Here are some numbered points:
[ 0.45  0.92  1.29  1.6   0.19 -0.54 -0.68 -1.12 -1.43 -1.52 -1.6  -2.21
 -1.53 -1.06] 0
[ 1.09  0.89 -0.05 -0.62 -0.77 -0.99 -0.98 -1.26 -1.33 -1.47 -1.64 -1.85
 -0.95 -0.58] 1
[ 0.21  0.34  0.5   1.05  0.5  -0.12 -0.31 -0.71 -1.18 -1.52 -1.65 -2.27
 -1.45 -1.5 ] 2
[-0.55 -0.51 -0.62 -1.14 -1.   -0.18  0.65  1.73  1.96  1.55  1.73  2.31
  1.66  1.33] 3
[-0.01 -0.51 -0.58 -0.05  0.03  0.31  0.66  0.56  0.81  1.11  0.43  0.13
 -0.71 -0.91] 4
[-0.26 -0.5  -0.35 -0.38  0.51  1.2   1.82  2.25  1.86  0.91  0.14 -0.67
 -0.97 -0.5 ] 5
[ 0.82  0.86  0.82  0.2  -0.21 -0.95 -1.03 -1.26 -1.33 -1.31 -1.26 -0.78
 -0.73 -0.2 ] 6
[-0.57 -0.56 -0.44 -1.09 -1.06 -0.67  0.42  1.64  2.44  2.32  1.74  1.87
  1.66  1.11] 7
[ 1.04  0.85 -0.22 -0.57 -1.   -1.14 -1.22 -1.23 -1.29 -1.9  -1.73 -1.79
 -1.14 -0.48] 8
[ 0.09  0.56  1.2   0.92  0.29 -0.21 -0.45 -0.82 -1.1  -1.5  -1.71 -2.3
 -1.44 -1.24] 9
[-0.54 -0.55 -0.68 -1.14 -1.04 -0.79 -0.42  0.74  2.17  2.98  2.79  2.5
  1.52  0.87] 10
[ 1.39  1.37  1.33  0.37  0.7  -0.22 -0.74 -1.29 -1.41 -1.67 -1.86 -1.87
 -1.55 -1.17] 11
[ 1.21  1.08  0.88  1.01  0.83  0.24 -0.38 -1.12 -1.44 -1.53 -1.76 -1.82
 -1.54 -1.15] 12
[-0.12  0.19  0.56  0.63  0.43 -0.07 -0.39 -0.6  -0.82 -1.47 -1.76 -1.32
 -1.52 -1.35] 13
[ 1.15  1.31  1.86  0.86 -0.05 -0.71 -0.75 -1.26 -1.38 -1.56 -1.95 -1.3
 -1.51 -1.26] 14
[ 0.18  0.56  1.41  1.54  0.1  -0.51 -0.84 -1.24 -1.54 -1.83 -1.88 -1.46
 -1.54 -1.14] 15
[-0.31 -0.73 -0.53 -0.02  0.7   0.57 -0.06 -0.62 -0.35  0.71  1.56  1.75
  2.42  2.16] 16
[-0.71 -0.62 -0.33 -0.09  0.68  1.93  1.95  1.6   0.34 -0.72 -1.05 -1.52
 -1.5  -0.86] 17
[-0.38 -0.08 -0.07  0.31  0.64  0.63  0.19  0.02  0.   -0.2  -0.44 -0.22
 -0.47 -0.82] 18
[-0.4   0.14  0.87  0.64  0.54  0.07 -0.45 -0.57 -0.94 -1.59 -1.4  -2.12
 -1.56 -0.9 ] 19
[ 0.   -0.2  -0.19  0.47  0.81  1.08  1.63  1.32  1.2   0.57 -0.04 -0.8
 -0.74 -0.67] 20
[-0.38 -0.64 -0.97 -0.71 -0.16  0.21  0.8   1.56  2.14  2.33  2.    1.42
  0.75  0.25] 21
[-0.28 -0.22 -0.2   0.47  0.59  0.89  0.85  0.6   0.42 -0.04 -0.29  0.03
 -0.61 -0.81] 22
[-0.61 -0.67 -0.75 -1.11 -1.08 -0.62 -0.6   0.22  1.42  2.82  3.43  2.8
  1.74  0.94] 23
[-0.14  0.26  0.54  1.12  0.26 -0.1  -0.28 -0.86 -1.06 -1.35 -1.82 -1.43
 -1.53 -1.42] 24
[-0.58 -0.72 -0.81 -1.02 -0.89 -0.71 -0.34  0.56  1.25  2.48  2.65  3.32
  1.94  0.82] 25
[-0.51 -0.51 -0.88 -1.11 -0.95 -0.58 -0.26  1.13  2.45  2.83  2.82  1.91
  1.47  1.08] 26
[-0.57 -0.54 -1.04 -0.37 -0.58 -0.16  0.22  0.9   0.61  0.3   0.36  1.28
  2.    1.7 ] 27
[ 1.05  1.21  0.65  0.73  0.13 -0.29 -0.88 -1.25 -1.48 -1.83 -1.78 -1.6
 -1.56 -1.04] 28
Which two points above are nearest to each new point? Their numbers follow each, nearest first.
[ 0.34  0.9   1.23  0.82  1.04  0.71 -0.41 -1.25 -1.27 -1.59 -1.9  -1.37
 -1.56 -1.41] 12 24
[-0.75 -0.61 -0.82 -0.66 -0.42  0.41  0.35  0.67  0.24 -0.1   0.26  1.58
  1.69  1.42] 27 16
[-0.78 -0.57 -0.72 -0.32 -0.2   0.72  1.55  1.95  2.33  1.96  1.48  0.5
  0.07 -0.04] 21 5
[-0.08 -0.16  0.45  0.39  0.5   0.54  0.22 -0.23 -0.52 -0.58 -0.37 -0.39
 -0.46 -0.29] 18 22
[-0.61 -0.6  -0.7  -1.05 -0.1   0.77  0.1  -0.6  -0.22  0.56  0.93  2.78
  2.52  1.86] 16 27
[-0.6  -0.6  -1.02 -0.16  0.59  0.53 -0.41 -0.36 -0.37  0.33  1.52  1.33
  2.56  2.48] 16 27
[-0.53 -0.59 -0.42  0.75  1.61  2.47  1.75  0.68 -0.66 -1.19 -1.37 -1.62
 -1.55 -0.81] 17 22
[-0.82 -0.54 -0.61 -0.43  0.17  0.74  0.47  0.42  0.04  0.15  1.24  0.54
  0.8   0.68] 27 4
[-0.66 -0.62 -0.77 -0.74 -0.55  0.28  0.85  1.93  2.17  2.02  1.49  1.56
  0.47 -0.04] 21 7
[ 0.74  1.42  1.96  0.84 -0.04 -0.83 -0.93 -1.38 -1.28 -1.44 -2.07 -1.32
 -1.51 -1.62] 14 15
[-0.25 -0.57 -0.75 -0.18  0.47  0.52  0.53  0.1   0.18  0.74  1.    0.35
  0.01 -0.65] 4 22
[-0.08 -0.72 -0.86 -0.01  0.33  0.89  1.72  2.27  2.    1.72  0.75 -0.19
 -0.53 -0.52] 5 20
[-0.22 -0.51 -0.58 -0.24  0.06  1.03  1.77  2.26  2.16  1.39  0.4  -0.22
 -0.81 -0.86] 5 20
[ 0.23  0.67  1.02  0.17  0.41 -0.23 -0.76 -1.05 -1.05 -1.1  -0.71 -1.18
 -0.58 -0.21] 6 19
[-0.89 -0.66 -0.86 -1.02 -1.09 -0.45  0.15  0.94  0.27  0.09  1.26  1.93
  2.51  2.38] 27 3
[ 0.7   1.04  0.63 -0.28 -0.95 -0.95 -1.33 -1.08 -1.48 -1.43 -1.17 -0.89
 -0.79 -0.13] 6 1
[-0.35 -0.71 -1.12 -0.51  0.16  0.57  0.64  0.5  -0.07 -0.07  0.41  1.45
  1.39  1.07] 27 16
[-0.6  -0.54 -0.74 -0.4   0.53  0.64 -0.36 -0.33  0.03  0.51  1.62  1.94
  2.36  2.14] 16 27
[ 1.1   1.21  0.78  0.75  0.05 -0.42 -0.89 -1.16 -1.46 -1.6  -1.58 -1.99
 -1.54 -0.9 ] 28 11
[-0.42 -0.68 -0.78 -0.69  0.1   0.75  0.13 -0.2  -0.09  0.71  1.51  2.5
  2.28  1.87] 16 27
[ 0.   -0.68 -1.08 -0.46 -0.6  -0.61  0.21  0.37  0.71  0.83  0.68  1.78
  2.34  1.83] 27 16
